(in the rows, 128 means zero)
Named moves (each a turn or a mirror), then the moves between two rows, first move first; the first pair answered
Zepan:
[115 154 130  91 143 138 159 126 148  61 113 120 169 166 188  81 134 123
 116 135 134 186]  ->  [115 160 142  71 118 126 147 128 141  80  94 126 141 161 178  68 117 124
 128 123 117 197]
[106 144 142 141 151 151 116 113 162 107 145 113 127 128 126 113 124 125
 152  88 161 138]  ->  [109 147 146 124 135 146 106 113 161 119 136 115 116 127 120 105 114 123
 161  84 150 145]
[109 124 103  99 108  97 102 102 145 149  91 119 121 141  96 135 163 115
  92 106 177 160]  ->  [105 125  98 106 111 105 109 102 150 137  95 124 130 143  98 141 164 115
  91 106 184 157]
fub:
[ 99 134 145 100  60 157 121 146 122  89 144 130 144 154 103  84 123  94
  81 114 135 147]  ->  [114 105 118 171 148 142 135 141 135  95 165 135 171 132 114 147 171 127
  68 127 173 100]
[139 130 127 146 151 142 155 122 114 106 170 126 146 118 120 165 137 138
 117 135 130  96]  ->  [122 153 143  81  88 149 139 121 113 100 146 131 127 136 118 108 116 112
 118 120 110 138]
[133 154 120 161 158 127 114 125 141 157 119 102 113 134 139 158 129 142
 163 163  89 115]  ->  [126 157 126 108 121 123 101 119 157 146  90 107 109 158 135 110 127 119
 155 135 106 165]
puv:
[121 110 146 170 142 110 164 137 115 171 164 137 119 101 101 168 124 136
 114 113 143  64]  ->  [125 138 154 126  93 113 127 138 105 181 118 119  77  99 106 128  84 133
 168 128  81 125]
[129 159 148 100 131 116 146 102 135 151  98 134  92 105 117 126 114 135
 140 104 121 131]  ->  [129 164 120 139 170 140 160 107 133 119 124 110 117 104 133 163 131 152
 142 144 118 121]
[152 103 135  96 119 104 105 153 121 179 120 155 128 153 126 134  98 101
 133 127  89  94]  ->  [157 113 109 121 150 133 114 157 113 144 138 130 147 147 143 168 103 114
 144 172  75  89]
[167 139  95 134 119 136  98 101 138 159 101 130 140 104 119 194 125 130
 156 155 127  93]  ->  [162 125 106 126 110 118 103  96 139 176 105 152 136 107 106 182 128 121
 136 126 149  82]
guzot:
[158  93 153 138 114 115  99 142 105 146  96 149  98 120 125 118 105 154
 153 145 107 137]  ->  [112  98 129 168 132 150 100 162 114 105 108 128 120 143  89 112 139 132
 122 163 148 152]
[117 155 125 148 130 159 129 143  86 116 136  90 105 132 143 161 116 145
 191 181  58 144]  ->  [111 152 125 163 143 154 129 144  84 123 136  90 101 126 127 169 120 150
 185 187  64 142]
[123 143 130 170 138 120 143 128 121 158 146 115 116 102 100 170 117 139
 128 141 115  79]  ->  [115 162 119 135 117 161 152 129 125  88 165 101 152 137 127 146 119 111
 112 151 120 113]

Each pair is 2 to 4 moves apart.
[128 118 120 145 162  85 118 108 139 172  96 139 124 122 141 128 143 152
 152 105 139 127]  ->  [ 84 143  96 164 152 148 119 140 130 113 116 102 137 145 115 120 151 127
 146 154 130 155] : Zepan then puv then fub then guzot
[103 127 133 122  90 156 121 180 124 134 123 147 122 156 114 105 120 122
 129 114 111 176]  ->  [125 107 128 122 121 113 120 164 142 156 104 172 128 149 130 102 143 139
 126  90 136 174] : guzot then fub then fub then fub
[138 137 124 139 107  91 124 151  90 161 110 130 103  97 114 159 120 141
 156 134 100 105]  ->  [154 129 125 124 106 103 158 139  97 123 153 151 149 113 157 170 122 123
 123 119 119  82] : puv then guzot then guzot then puv
[118 156 124  75  81 153 123 142 143 103 119 133 146 143 141  65 111  90
 117 101 133 156]  ->  [179 135 132 125 118 120 133 125 114 149 131 134 129  85 179 150  87 154
 154 131  83  85] : puv then fub then guzot
[162  96 132 119 164  83 154 107 152 132 148 174 157 129 161 135 164 127
  96  77 187  89]  ->  [ 99 114 117 170 156 147 156 152 131  93 172 129 153 150  93 141 183 102
  86 124 188 104] : Zepan then fub then guzot
[125 138 118  67 108 168 120 150 150  87  98 109 132 191 144  76 122 125
 107  88 121 194]  ->  [187 101 141  85 129  97 128 118 140 172  93 148  99 138 172 125 104 174
 131  54 100 120] : Zepan then puv then guzot
[105 156 132 101 114 144 105 148 135 125 101 122 125 151  96  83 128 111
 135 130 126 164]  ->  [ 96 140 116 167 169 154 119 159 131 124 119 107 138 137  86 127 151 132
 133 155 141 136] : guzot then guzot then puv
[112 146 126 141 120 162 141 126 119  82 158 122 159 145 124 128 135 113
 121 146 125 121]  ->  [ 97 135 121 151 139 137 121 130 141 112 124 121 149 140 101 107 159 118
 116 121 161 144] : Zepan then guzot then guzot then fub
[ 66 142 121 151 129 157 102 167 128 103 102 108 120 163  83  80 161 111
 105 136 177 154]  ->  [144 112 151 158 149  85 103 134 106 196  94 135  78  94 136 141 118 173
 158 126 115  86] : Zepan then fub then guzot then guzot
[124 113 136 131 146  97 106 123 130 151 115 142 105 131 117 117 143 146
 133 121 148 128]  ->  [116 136 128 124 129 140 107 133 115 111 129 115 111 141 122 117 125 137
 150 161 111 145] : puv then fub then Zepan then fub
[114 127 100 162 163 141 135 131 145 107 144 105 161 135 125 155 150 135
 128 140 154 126]  ->  [ 85 135 105 161 140 148 119 139 145 114 125 100 131 142  87 127 145 125
 133 141 146 148] : Zepan then guzot then Zepan
[ 95 140 138 132 103 161 151 145 107 132 114 119 104 151  67 131 132 105
 127 117 136 131]  ->  [146 129 141  86 109 132 164 106 127 111 128 148 148 153 145 123 139 101
 115  88 153 123] : fub then guzot then puv then puv
[127 136 131 115 126 112 129 127 136 167 110 133  92 114 121 107 108 131
 135 110 119 152]  ->  [110 148 126 125 110 159 162 141 121 120 154 118 118 134 127 120 102 109
 113 133 114 132] : puv then fub then puv then fub
[145 118 131 125 162 128 100 121 138 135  92 147 135 157 151 128 158 144
 124 108 167 130]  ->  [113 134 147 122 114 176 122 141 112 101 138 132 134 172 122 126 135 114
 105 124 148 106] : fub then puv then guzot then fub
[130  92 112 129 163 114 165 118 170 121 145 144 179 161 121 118 159  79
  93  62 192  93]  ->  [148 143  80 109 159 167 137 129 159  57 125  85 181 164 175 125 122  95
 170 151  97 166] : puv then guzot then puv then guzot
[115 138  94 122 141 139 112 117 128 104 123 121 126 148 153 122 129 144
 148 133 105 171]  ->  [122 109 116 143 145  97 124 113 121 164 129 150 101 120 127 144 127 158
 132  98 118 111] : puv then Zepan then fub then Zepan
